Turns, then the turns between two rows, first turn first; the first pair answered
K559:
-.15 .04 -.10 -.01 .00 -.05 .06 -.13 .03 .09 .12 .00 .03 -.08 .01 .08 -.01 .00 -.01 .05 .06 -.25 .29 -.06 -.14 .16 .09  ->  -.14 .18 .05 -.12 -.02 .08 .03 -.15 .10 -.14 .04 -.01 -.11 -.08 -.11 .00 -.13 .10 .07 -.01 -.11 -.05 .12 -.11 .02 .24 -.04
-.15 .13 .01 .07 -.11 .05 .09 -.22 .01 .15 -.12 .14 -.14 .21 -.21 -.11 -.12 .03 -.11 .12 -.16 -.06 .21 -.24 -.28 .29 -.03  ->  -.17 .08 .14 .00 -.16 .12 -.05 -.18 .03 .00 -.26 .14 -.35 .21 -.23 -.20 -.11 .03 .02 .02 -.21 .15 -.16 -.08 -.08 .16 -.17
.08 -.03 -.07 .00 .17 -.14 .14 -.18 .19 .00 .27 -.06 .19 .04 .03 .06 -.05 .17 -.25 -.16 -.06 -.26 .24 .21 -.25 .31 .04  ->  .06 .13 .10 -.12 .12 .03 .10 -.22 .21 -.26 .14 -.10 .01 .07 -.11 -.05 -.17 .29 -.17 -.22 -.21 -.07 .06 .16 -.06 .38 -.07
K810:
-.07 .04 -.04 .14 -.10 .20 .07 -.20 -.08 .11 .11 .08 .16 -.06 .05 -.06 -.07 -.01 -.21 -.18 .09 -.04 -.03 -.21 .05 .19 -.04  ->  -.11 -.07 -.09 .18 -.13 .15 .04 -.19 -.04 .14 .09 .09 .15 -.11 .06 -.03 -.03 .02 -.15 -.18 .14 -.04 -.02 -.20 .09 .14 -.05
.09 -.09 .10 -.02 .02 .07 -.01 .00 .18 -.05 -.18 -.11 -.11 -.07 .00 -.09 .04 .10 -.05 .00 .20 .03 .15 -.23 .26 .19 -.01  ->  .03 -.22 .08 .04 .01 .00 -.05 -.01 .18 -.01 -.20 -.07 -.14 -.13 .05 -.05 .07 .07 .02 -.05 .25 .07 .08 -.10 .22 .10 -.07
.05 -.08 -.03 .10 -.09 -.01 -.08 .05 .12 .09 .00 .11 -.06 -.14 -.02 .15 .06 .07 .00 .06 .01 .02 .16 -.20 .12 -.06 .03  ->  .00 -.17 -.01 .13 -.06 -.05 -.12 .08 .07 .12 .03 .07 -.10 -.10 .03 .14 .11 .01 .04 -.02 .05 .04 .06 -.02 .07 -.16 -.01
K618:
-.25 -.22 -.17 -.03 -.09 -.10 .18 .02 .07 .07 .05 .14 .08 -.17 -.02 .08 -.02 -.12 -.02 .03 .17 -.07 .21 -.04 -.09 .18 -.08  ->  -.32 -.18 -.07 -.09 -.14 -.03 .17 -.03 .13 -.09 -.02 .13 -.04 -.20 -.12 .06 -.11 -.07 .02 -.05 .05 .10 .08 -.09 .04 .20 -.13
.23 .11 -.26 .10 .05 .13 -.16 .10 .11 .08 -.21 -.03 .20 -.06 .23 .01 .29 .02 -.25 .48 .33 -.22 .21 -.44 .25 .04 .17  ->  .10 .34 -.14 -.11 -.01 .20 .08 -.11 .09 -.07 -.11 -.05 .23 .00 -.02 -.04 .00 .17 -.33 .38 .08 -.18 .35 -.54 .11 .35 .10
.11 -.04 .02 .02 -.12 .17 .04 -.05 .01 .08 .07 .21 .12 .13 -.20 .04 -.03 -.20 .02 -.03 .05 .17 -.05 -.05 -.08 .14 .04  ->  .09 -.07 .06 .04 -.14 .19 .01 -.01 .03 .06 .02 .20 .10 .11 -.19 .05 .02 -.17 .07 -.03 .03 .24 -.13 -.04 .01 .06 .03
K672:
.34 .12 .07 .02 .02 .12 -.40 .07 -.16 -.24 -.01 -.05 .11 .13 .04 .01 .09 -.16 -.02 .02 .16 .08 -.17 -.32 .11 .14 .01  ->  .28 .03 -.01 .07 -.03 .05 -.42 .06 -.07 -.18 -.13 .00 .09 .01 .07 .09 .16 -.11 -.01 .04 .22 .13 -.09 -.39 .19 .07 -.06
-.47 -.33 -.06 .02 -.18 .07 .03 -.12 .03 .09 -.10 .11 -.09 -.14 -.07 .26 -.07 -.03 .10 -.11 .03 .26 .11 .30 -.20 -.05 -.20  ->  -.42 -.24 -.06 -.07 -.09 .07 .11 -.14 -.09 .11 .05 .08 .00 -.04 -.06 .19 -.16 -.07 .05 -.12 -.03 .16 .15 .37 -.41 .05 -.14
.15 -.16 -.09 .05 .16 -.08 -.03 .04 -.23 .14 .14 -.03 .04 .13 .21 -.03 .06 -.20 .04 .06 .16 -.25 -.01 .15 -.10 -.09 .12  ->  .22 -.07 -.03 .01 .21 -.01 -.08 .06 -.24 .09 .13 -.06 .00 .19 .21 -.12 .02 -.20 .04 .07 .08 -.20 -.14 .14 -.05 -.09 .11

Each pair is 2 to 3 turns apart.
.18 -.26 -.15 .27 -.14 -.09 -.06 .09 .00 .15 -.13 .15 .11 -.13 .19 .28 .37 -.08 -.04 .17 .28 -.07 .14 -.19 .13 -.24 .16  ->  -.03 -.07 .20 .02 -.15 .06 -.12 -.04 -.06 -.23 -.20 .02 -.25 -.05 -.07 .01 .07 -.04 .19 -.19 -.05 .39 -.46 .18 .24 -.20 -.17 : K618, K559, K559
.18 .10 .03 -.02 -.11 .18 -.09 .05 .20 -.19 -.29 .08 -.11 -.12 -.02 .02 .05 .18 .00 .05 -.05 .11 -.09 -.32 .34 .00 -.02  ->  -.04 -.22 -.17 .19 -.10 -.13 .03 .02 .17 .18 -.11 .10 .07 -.22 .11 .26 .20 .06 -.04 .09 .23 -.04 .23 -.14 .02 -.11 .02 : K672, K810, K559
.06 -.07 -.13 .08 -.02 -.07 -.09 -.01 .08 -.06 -.12 .13 -.04 -.06 .06 -.01 .03 -.05 -.06 .05 .10 -.06 .03 -.02 .16 -.05 .10  ->  .09 .07 -.12 -.04 .00 -.06 .04 -.11 .02 -.05 .04 .10 .02 .04 .00 -.08 -.10 -.03 -.12 .04 -.02 -.17 .13 -.02 -.03 .11 .13 : K618, K672
.12 .24 .03 -.18 .05 .10 .11 -.08 -.14 -.04 .16 .00 .07 .18 -.09 -.14 -.15 -.01 -.11 .02 -.17 -.17 .00 -.05 -.11 .23 .06  ->  .23 .00 .07 -.07 .11 .07 -.15 .14 -.12 -.02 .01 .01 -.09 .13 .06 -.13 .08 -.14 .04 .00 -.02 -.05 -.40 .16 .12 -.09 -.02 : K559, K618
.06 .12 .10 -.02 -.02 .02 .11 -.11 -.02 -.04 .03 -.01 .05 .01 .04 -.02 -.08 .02 -.08 .04 -.11 -.07 .08 -.04 .00 .08 .03  ->  .11 .07 .14 -.05 .04 .01 .03 -.03 -.06 -.03 .03 -.04 -.02 .03 .08 -.08 -.03 -.06 .00 -.02 -.10 -.05 -.11 .09 .07 -.02 .01 : K559, K559, K810
-.15 -.08 .05 .05 -.30 -.28 .02 .21 -.07 -.03 -.08 .15 .18 -.13 .03 .14 -.03 -.16 .04 -.21 .44 -.15 .14 .12 -.02 .15 -.10  ->  -.07 .01 .15 -.04 -.20 -.24 -.03 .23 -.22 -.05 .06 .06 .14 .02 .06 -.03 -.08 -.24 .07 -.26 .34 -.16 -.06 .28 -.12 .15 -.07 : K810, K672
-.16 .06 -.10 .10 -.08 -.09 -.04 .06 .07 -.13 -.04 .04 .24 -.03 -.08 -.10 .15 .06 -.04 .07 .09 -.01 .20 -.15 -.02 -.01 .05  ->  -.08 .19 -.06 .03 .01 -.07 .02 .05 -.04 -.16 .07 .01 .28 .06 -.08 -.16 .08 .01 -.09 .06 .02 -.08 .17 -.07 -.15 .09 .07 : K672, K672
